In the rows, zero is written as 128.
Turns in one plane each, and the order they were made in; the first pair answered:
F (before |-> after):
[ 80  92 135 137 126  94 117 107 113 121 141 141] |-> [122  97 117 132 158 120 108 100  94 102 137  92]
[140 129 145 127 151 101 136 131 151 113 129 112] |-> [145 128 122 141 143 130 114 125 160 118 100 126]
[119 136 126 147  69 124 132 151 131 102 146 130] |-> [140 141 127 137  88 127 134 152 120  91 156 101]
S (before |-> after):
[153 150 118 117 146 125 134 139 148 117 120 129] |-> [143 151 126 120 133 116 140 144 153 119 124 142]
[134 124 109 128 144 138 112 119 146 153 105 161] |-> [124 125 115 130 134 129 117 120 148 154 109 172]
[122 136 133 149 101 138 132 121 119 137 126 126] |-> [122 136 131 146 102 138 128 116 113 135 129 120]
L (before |-> after):
[ 95 135 138 123  77  94 152 101 133 108 135 137] |-> [132 152 122 125  91 102 162 112 163  90 115 149]
[141 109 108 134 145 180  80  99 120 161  95 100] |-> [ 85  94 158 117 144 121 104  97 105 187 140 117]
[125 124 105 100 161 133  93 103  91 118 131  90] |-> [105 125 131  87 167  98 113 108 100 128 152 109]
[135 136 123 120 145 137 128 135 148 144 123 149] |-> [132 129 113 128 133 158 113 129 128 145 117 132]
Pairs:
Between the rows of a pair lie two turns.
[119 108 127 139  91 126  97 120  95 100 164  52] |-> [170 122  85 146 122 165  84 123 135  98 112  70] -> L then F
[107 126 134 158 104 142 118 125 139 148 100 152] |-> [155 153 147 130 154 114 153 143 148 111 127 118] -> F then L
[150 134 108 130 113 134 131 147 130 104 112 119] |-> [144 133 126 122 118 111 148 149 124 100 132 113] -> F then F
[149 138 119 125 153 120 133 156 140 135 132 143] |-> [117 114 125 133 127 133 111 137  91 152 138 117] -> L then L
[132 133  58 103 204 115  90  87 131 164  90 180] |-> [ 84 113  87 100 187  96  89  75  96 187 119 170] -> L then L
[127 122 127 125 114 117 124 126 109 117 155 104] |-> [110 119 129 131  95 115 124 127 121 128 148 130] -> F then F
[141 158 105 105 117 145 121 127  97 103 142  92] |-> [106 151  89 120  85 146 109 117 111 124 123 141] -> F then S
[130 117 131 154 107 160 113 133 155 152 102 156] |-> [111 122 135 146  99 130 129 133 158 144 119 174] -> S then L
[ 77  81 132 162 156 132  91 107  80 204 122 147] |-> [ 84  84 158 149 178 110 109 116  77 202 145 130] -> S then F
[128 146  58 106 154 109 108  75 100 103 109 145] |-> [ 99 138 105 113 131  75 143 100 145 137 115 203] -> S then F
[ 90 112 156 121  57  91 105 126  87 134 165 110] |-> [107 107 108 135  70 143  62 106  78 142 123 105] -> S then F
[117 143 107 138  81 152 102 118 100  94 126 119] |-> [107 141 116 122 101 129 106 110  81  94 145 107] -> F then S
[127 137 133  88 158 107 151 138 141 101 148 134] |-> [144 138 109 115 132 150 132 141 169 108 105 158] -> F then S
[153 125 129 119 142 131 131 133 177 133 111 159] |-> [148 124 105 132 114 154 114 120 162 121 100 154] -> S then L
[ 84 119  62 149 109 146 129  95  71 122 102 170] |-> [ 82 121  69 124 161 113 136  87  55 125 125 154] -> L then S
[124 121 187 148  97 109 148 150 116 149 162 122] |-> [136 116 184 144 117 124 135 142  92 151 163  92] -> F then L
[123 129 101 125 111 132 121 112  92 105 143 121] |-> [112 118 128 121 121 118 129 117  89 129 155 116] -> S then L
[101 148 187 122 137 115 164 177 119 110 170 123] |-> [140 146 136 147 118 195 118 161 102  88 126  85] -> L then L
[125 105 108 124  77 135 144 118 121 141 118 141] |-> [123 107 118 106  96 113 152 113  97 128 146 113] -> S then F
[104 125 168 119  83  74 163 155 160 124 161 156] |-> [131 148 119 126  74  95 155 152 175  83 137 169] -> L then S
[ 97 127 119 143  82 127 114 119 117 123 113 154] |-> [136 136 135 116 139 118 127 121  91 103 143  82] -> F then S
[157 137 112 131 187  90 132 140 149 135 130 141] |-> [113 104 118 142 145 116  94 111  83 156 140 102] -> L then L
[142 121 121 149 132 154 120 119 113 115 106  78] |-> [118 108 125 154 125 153 109 111 108 137 103  89] -> L then F
[ 98  99 173 161 112 130 128 141 143 167 137 153] |-> [158 129 172 139 167 122 153 159 157 127 149 115] -> L then F
[115 155 115 136 109  97 109 150 126 159 126 138] |-> [135 155 100 141 117 120  97 145 120 152 111 121] -> F then F
[123 114 129 113 154 127 112  95 113 152 124 115] |-> [117 112 142 124 139 126 123 108 141 169 114 143] -> S then F
[162 118 152 140 106 165 141 144 116 107 135  79] |-> [112 105 163 152  70 139 149 144 142 139 130 147] -> F then L
[145 142 123 116 139 100 161 127 165  84 139 124] |-> [126 138 119 128 119 100 157 126 177  99 126 157] -> F then F
[122 123 159 113 160 108 127 132 149 168 115 155] |-> [148 128 139 105 185 129 114 119 122 146 116 107] -> S then F
[102 131 120 125 119 111 119 104  85 107 151 122] |-> [ 94 129 113 130 103 115 115 100  96 115 140 145] -> F then F
[117 118 158 118 132 111 142 128 120 152 147 119] |-> [150 121 140 138 125 154 128 137 142 153 111 116] -> F then S
[146 163 121 118 136 108 169 145 144  88 127 140] |-> [ 95 129 131 128  96 131 133 117  76 111 140 100] -> L then L
[126 131  98 124 136 126 113 107  82 110 135  98] |-> [110 112 133 129 133 123 118 117  78 143 143  91] -> S then L
[109 125 143 138 142 139 128 137 131 152  94 146] |-> [140 135 143 126 167 134 141 145 133 129 104 121] -> F then L
[139 152 142 115 145 112 148 143 169 111 133 142] |-> [137 152 133 122 129 121 142 141 175 107 123 149] -> F then S
[118 107 171 130 135 107 121 121 113 144 146 109] |-> [148 109 152 152 126 153 105 130 137 146 107 113] -> F then S
[131 162  74 126  90 107 147 142 140  57 134 149] |-> [139 163  73 125  97 111 144 141 135  56 134 140] -> F then F
[117  93 135 134 125 172  99 147 137 172  87 150] |-> [159 127 153 107 171 131 148 175 170 132 113 143] -> F then L
[120 127 173 162  72 149 129 149 150 157 135 146] |-> [159 130 147 163  91 187 110 144 139 143 117 106] -> F then F
[133 121 158 117 191 107 142 128 108 149 157 109] |-> [151 118 119 151 168 167 112 127 141 167  95 143] -> S then F
[167 149  91 110 140 141 125 118 101  74 137  79] |-> [111 142 138  97 119  73 163 129 113  92 179 124] -> F then F
[105 142 154 134 105 101 153 156 146 126 136 124] |-> [115 140 125 152  93 141 127 147 154 131  99 138] -> F then F
[136 141 122 111 169 101 140 131 138 120 144 121] |-> [138 140 100 135 139 133 125 133 163 134 107 160] -> F then S
[119 105 121 108 164 107 108 112 112 173 141 144] |-> [152 115  92 116 169 137  98 116 124 156 115 136] -> L then L
[131 138 150 110 115 101 127 126 154 152 117 145] |-> [158 137 139 108 133 129 112 116 124 136 118  91] -> F then L
[111 137 146 114 112 115 159 140 117  97 144 159] |-> [121 128 135 117 121 147 134 125  78  95 141 108] -> F then L
[155 159 129 128 124 111 161 159 180  93 132 155] |-> [148 142 110 160  73 167 125 145 149  95 107 131] -> L then S
[146 184 116 120 136  79 180 128 148  99 136 161] |-> [144 180  95 139 119 105 162 124 161 110 106 186] -> F then F
[157 151 124  98 152 106 158 133 136 105 142 112] |-> [121 140 127 110 117  92 162 132 154 125 132 165] -> F then F
